Here are some points, one per row:
[  9 -19  -1 -48   2 -65   5  -1 -36  45  47 -53  74  -3  13 -14  19  22
 -30  60  63  24  32 -44   4 -54  -3 -12 -99  21 -10 -72  29  15 -26  14
 -11 -27 -16 -71 -36  16 -27]
[ 74  30   3 -73  -6  38  -1  36 -81   2  25  31  17   8  26  -7 -24 -36
 -35 -24  22  26 -39  21   2  39  -9  21 -33 -19 -52  31 -62  18  10   1
  -8  -2  19 -63  -3   6  -8]
[-22 -20   7  -8  12  11 -17  28 -66  40 -44  26  16  48 -28   0 -47 -19
  29 -95 -18 -15 -15 -73 -64 -20 -36  36   6   4  31  -4 -40  46 -26  -8
  64 -22  64  47  -5 -37  82]
[ 10 -42 -30 -10 -18 -36  26  -6   4 -57 -17  18 -17 -86  41  49 -23  56
 -75  -9  -9 -23 105  -9 -14  44 -14  -3  62  90  36  27 -31   6 -17  -6
  46  10 -96 -50  23  38  81]
[ 27  28 -14 -55   1  -3  -8  -5   6  54  40 -60  65  32  -3 -35 -42  -8
   5  -2   7   6 -17   3 -16  43  22  74  10 -10 -88 -43 -20 -27  30   6
  36 -51  39 -21 -59 -46  -5]
[ -8 -12 -20 -66  15  23 -31 -28  53  17 -71  23  36   1   0 -31 -43  45
  67 -42  25  20   1 -14 -21  28  10  37  17  -9 -53 -18  14  13  37  31
  18 -14 -18  29 -37 -11 -55]
[ -15   36 -115    6  -32  -50  -38  -26   -3  -49  -49  -48   37   37
   29   41    3  -11  -44    5  -38   36   29  -46   78   21   -3  -18
   14    3   -1   -9    5  -57  -27   -6  -52   17  -43  -47   20   -1
   37]
[  3 -78 -49   2 -64  18  -9  16  16  40   6  38   9 -17  40  12  13   1
  10 -23 -49  48   4 -39  47  76  15 -66 -41  77  29 -60 -75   6 -28  15
  16   9 -49  34  27  54   4]
[  39   -8  -11  -16   24   42    2   29   15   22   23  -23  -13  -41
  -45    4   83   -9   42   39  -33  -36    0  -16  -49   22   20 -127
  -53   21   -7   15   49  -19  -19   37   18   42  -36  -12   41   49
   20]
[ -4 -28 -21 -22  10   7  14   0  86  70 -27 -81 -20 -18 -18 -44  35 -39
  26  70  43  18 -43 -33 -96 127 -23   4  -7 -48 -13  36  -7 -41 -21 -32
  39 -24 -18  26  12 -43 -25]
[-22  37 -52 -31 -61   5 -43  23  37 -44 -42  10   8  21  43   6  40  58
 -22  -3  41 -40 -39  18   8 -49 -25 -68 -11  16  13 -23 -51  -2 -39 -37
 -55 -37 -25  17 -10 -31  22]
[-28 -35   4 -40  42  46 -13 -22  61  26  15  70 -42 -13 -24   8 -78  54
 -15  25  15 -25 -46  33   9 114  -7  56  75  64 -18  -7 -34  17  66   6
 -27  37 -23  -4  27 -77 -84]
[ -1  27  16 -28  13 -10  56 -12  31 -21 -25 -31  22 -46 -38  38  39  16
  -5 -29  12 -24   1  -7  22  -8  23  86   4  62  51 -17  -8  15  12  -3
  22  23 -80 -36  -6 -12 -12]
[-49  43 -24 104 -38  26  12 -15 -70  11  57  11 -10 102 -12 -12 -35  24
 -56 -16 -45 -11  -4  36  59  36 -14 -42  72 -41  48   7 -20 -31   1  28
 -49  -4  18  36  27  10  -6]
[-19  72  45 -23   4  22 -15  13  17  53  41   5 -10  44  48   9 -14   1
  20   0 -22  64 -45  80  15 -43  22  10   4  -3 -55   0 -18  11  35 -39
 -34  36 -10 -28  -8   9  26]
[  1  74  31   5 -69 -42  25   1   4  48  94 -18  18  -7 -58   3  95  11
  -6  48  -9  12  46 -62   0 -68 -36 -58 -89 -68 -38   3   0 -10 -59 -25
  49  11  55  53   2 -13 -67]
[ 33  23  39  70 -11  -2  37 -47   6  11 -57  15 -65  16  28  51  -7 -14
  20  46   6 -31 -15  -9  22  68 -16 -47  -8 -25  58  16  48  17  16 -38
 -21  50  77  55   7  10  12]
[-16 -52 -22  48  48  24 -24  29 -15 -32   2 -58 -55 -23  68 -46 -11 -14
  60  18  41  41 -10  33  -2  11  33  51  31  -1 -55  43  33  14 -19  56
 -29  -6 -52  59  43  18  -9]
[  20   48   44  -27   80  -67   32   45  -61  -48   61  -33  -45  -40
   22 -127    5  -39   97    5  -14   14  -96   84   66 -110   98   45
  -40  -58  -99   -7    5  -83  -14   27  -33  -18   -8   30  -83   31
   67]
[ 31  20 -14 -52 -12  21 -51 -18 -46  28  10  -2  19  13 -32  36 -10  16
  10 -14  34 -75 -27   0  58  20   5 -30   3 -13 -36 -40 -22 -36  30   4
   3 -48  -6   1 -52  22 -43]
[   3  -21  -30   64   24   -1   -3  -32  -78  -61  -27   99   15  -65
   35   46  -16   11  -10 -127  -37   14   44   -4  -53  -34   43   69
   63   53  127  -12   33   -2  -19   -6    8  -68   19  -42  -46  -37
   -7]
[-16 -37 -44  26   8 -47 -16 -65 -36  18  39  19  17  19 -49  75 -29 -44
  43  42  31 -31 -37  -5  -9  36 -35  12  13   9 -55  52   5 -26 -11  10
  -9   8  16   1  32  78  51]
[-37 -18  33  46  18  42   5  -5 -19 -10  -2  18 -68 -54  89 -37  11 -73
 -38 -52 -36 -20  20  11  25  19   1  11  47 -24 -56 -39  -8  14  13  13
   7 -41  11  23  -4 -11  49]
[ -48   -8   23   -1   13  -28  -22   36  -14    5  -16    2   40  -49
    6  -53    9  -10   50   66   21   22  -27   58  -25  -45    6  -41
  -31    3  -84    1   18   16  -11    5   42 -104   17  -42  -41  -21
    9]
[ 19 -22  60 -23 -23  19  -5  32 -26  35 -73 -61  -4   3  35  23  17  19
 -76 -69 -33  14   6  21   5 -52  26 -35 -35 -61 -29 -16  75  -6  -4  12
  59 -23 -13  23  13 -33  23]
[-103   22   73  105  -60   18   81  -54   68  -60   -8  -30  -10  -16
  -10  127   92   32  -11   49  -64   87   72   61  -10  -70  -89    4
  -26   25  -14   42   94   57   -9  -42  -82   28   49   22   48   22
  -65]
[  5   1 -37  -1  36 -62  21   8   3  30 -22  14   7 -85 -53 -36 -88  10
   9  28  77  28 -17 -44  27   0  29 -22 -26 -21 -27   7 -45  -7 -32  21
 -12   8  36 -33 -16 -65  21]
[ -9  13  -7  -9  23 -42  49  35  43   6  25  12  49  -5 -50 -18  60 -51
   1 -20  14 -11 -19  73  33 -13   9 -27  71  15  33  35 -50 -24 -27 -46
  28   9   5  41 -49  -7 -58]
[-52  83 -35 -51  55 -53   1 -37   9  49  -2 -20  61 -21 -40  87  -9  13
 -12  35  98 -77 -17  16  32 -24 -55 -55 -51 -59 -10  38   7 -47  50   8
  24  30  15  33  11  -8 -53]
[ 82  38   3  31  18   1  20  -6  87 -37 -84   0 -28   8   8  16 -49 -19
 -59  39  45  22  42  24  -2  15  49 -27 -10  55  68  -4 -24  34   6  -1
 -17  62 -49 -43  45 -24   2]
[ -30 -127   64   -1    2   66  -44   81  126  -24   32  -29   -2  -28
  -92   -7  -55  -91   35   31  -30  -23   51   14  -71   57   26   25
  -84  -67  109    1  -39   17    4   13   39   31   37   -2   18   -7
  -27]
[ -29   -8    7    8  -30  -15    4   34  -36  -36   -6  113  -71    6
   36   25   -8  -33    4  -49 -100  -48   22  -29  -22  -62  -41   56
   58   -4   72   -2   21   62    0  -29  -17  -22  -49    7  -32   -9
   30]
[ 23 -32 -93  27 -45 -48 -29  51   2 -42 -13  61 -29 -30  95  -9 -24 114
 -49 -36 -20 -40  18 -55 -37   3 -45  14 127  68 -30  60  32   4   9 -27
 -17  58  18 -52 -24  74  22]
[   5    4 -112   62  -12   57  -17  -74  -32  -52   51   -3  -41  116
   76   64  -46  -33  -51  -25   24  -47  -48   -6   19  -19  -37   26
   -5  -57   -5  -54   13  -84   54   67   21   -3   63   33   57   85
   33]
[  66  -25   57   39  -20   52   -6   -9   24  -33  -26  -69  -37   46
  -44   61   91  -16  -19  -56 -100  -72   63  -63   19   -3   29   -8
  -56   29   52  -11   43   57    5   22  -28   10   22  -40  -10  -17
  -13]
[ 28  -7  37  11  41 -32 -15  41  33  46  21  14  12  -8 -89 -26   2  38
 -14  -9  15  10  40  37  33 127   5 -24  -4 -21  71  -5  35  41 -25   1
   8   2  27  11 -18 -46  -1]
[ -18  -40    8   26  -19  -34   52  -90   37   24   45    8   29  -10
  -44   28  101    0   58   91  -23   44  113   27   20 -101  -56   14
  -20   18   60   31   69  -19   26  -94  -74   46  -23   -5   34  -30
   22]
[ 54 -29  71  -2  -1  84 -27 -29  12 -55  -7  -3  18  28  22 -48 -73 -10
 -27  14 -12 -28 -45 -32 -23 -49   7   2  -1 -24   5 -10  17  23 -32  10
 -33 -13 -66 -19   9 -14  -4]
[ -49   83   82  -47   36  -53  -23  -14 -101  -20  -57  -35    6  -13
  -20  -55   -3   20   50   45    1  -16  -54  -26    6  -32  -22   12
  -10  -41  -54   -8  -56   14   -6   36   26   33  -11  -14   -5  -28
  -36]
[  51  -37   73   22  -10    8   -8    6  -72  -38   72   29  -42   47
   34 -127   21  -65   38    3   25   67   11  -20  -91  -71   85   19
   26   29  -64   27  -18  -62   59   20    5  -14   66    6   27   88
   43]
[ -9  33 -50 -71   5  59  24  52  14  39 -32  22  33  83 -43  -6  -3  74
 -18 -51  31  75 -65 -13  -4  19   4  27   9  13  29 -11 -19  70   6 -22
  33 -19  21  41  23  19 -52]
Along one direction, these points spread out more than along any other. Take the direction at right angles to it along which they spread out most. Go by this last direction. How far along it is each point below, from 0 to 99? 50 is the average, and the first point above lies past it. One standard deviation of the points above along it is 16.
[ -49   83   82  -47   36  -53  -23  -14 -101  -20  -57  -35    6  -13
  -20  -55   -3   20   50   45    1  -16  -54  -26    6  -32  -22   12
  -10  -41  -54   -8  -56   14   -6   36   26   33  -11  -14   -5  -28
  -36] 54
[  5   1 -37  -1  36 -62  21   8   3  30 -22  14   7 -85 -53 -36 -88  10
   9  28  77  28 -17 -44  27   0  29 -22 -26 -21 -27   7 -45  -7 -32  21
 -12   8  36 -33 -16 -65  21] 52
[ -9  13  -7  -9  23 -42  49  35  43   6  25  12  49  -5 -50 -18  60 -51
   1 -20  14 -11 -19  73  33 -13   9 -27  71  15  33  35 -50 -24 -27 -46
  28   9   5  41 -49  -7 -58] 59
[ -30 -127   64   -1    2   66  -44   81  126  -24   32  -29   -2  -28
  -92   -7  -55  -91   35   31  -30  -23   51   14  -71   57   26   25
  -84  -67  109    1  -39   17    4   13   39   31   37   -2   18   -7
  -27] 67
[ 54 -29  71  -2  -1  84 -27 -29  12 -55  -7  -3  18  28  22 -48 -73 -10
 -27  14 -12 -28 -45 -32 -23 -49   7   2  -1 -24   5 -10  17  23 -32  10
 -33 -13 -66 -19   9 -14  -4] 41
[  1  74  31   5 -69 -42  25   1   4  48  94 -18  18  -7 -58   3  95  11
  -6  48  -9  12  46 -62   0 -68 -36 -58 -89 -68 -38   3   0 -10 -59 -25
  49  11  55  53   2 -13 -67] 87
[ -15   36 -115    6  -32  -50  -38  -26   -3  -49  -49  -48   37   37
   29   41    3  -11  -44    5  -38   36   29  -46   78   21   -3  -18
   14    3   -1   -9    5  -57  -27   -6  -52   17  -43  -47   20   -1
   37] 46
[-16 -37 -44  26   8 -47 -16 -65 -36  18  39  19  17  19 -49  75 -29 -44
  43  42  31 -31 -37  -5  -9  36 -35  12  13   9 -55  52   5 -26 -11  10
  -9   8  16   1  32  78  51] 50
[-16 -52 -22  48  48  24 -24  29 -15 -32   2 -58 -55 -23  68 -46 -11 -14
  60  18  41  41 -10  33  -2  11  33  51  31  -1 -55  43  33  14 -19  56
 -29  -6 -52  59  43  18  -9] 40
[  66  -25   57   39  -20   52   -6   -9   24  -33  -26  -69  -37   46
  -44   61   91  -16  -19  -56 -100  -72   63  -63   19   -3   29   -8
  -56   29   52  -11   43   57    5   22  -28   10   22  -40  -10  -17
  -13] 60
[-49  43 -24 104 -38  26  12 -15 -70  11  57  11 -10 102 -12 -12 -35  24
 -56 -16 -45 -11  -4  36  59  36 -14 -42  72 -41  48   7 -20 -31   1  28
 -49  -4  18  36  27  10  -6] 41
[-103   22   73  105  -60   18   81  -54   68  -60   -8  -30  -10  -16
  -10  127   92   32  -11   49  -64   87   72   61  -10  -70  -89    4
  -26   25  -14   42   94   57   -9  -42  -82   28   49   22   48   22
  -65] 87
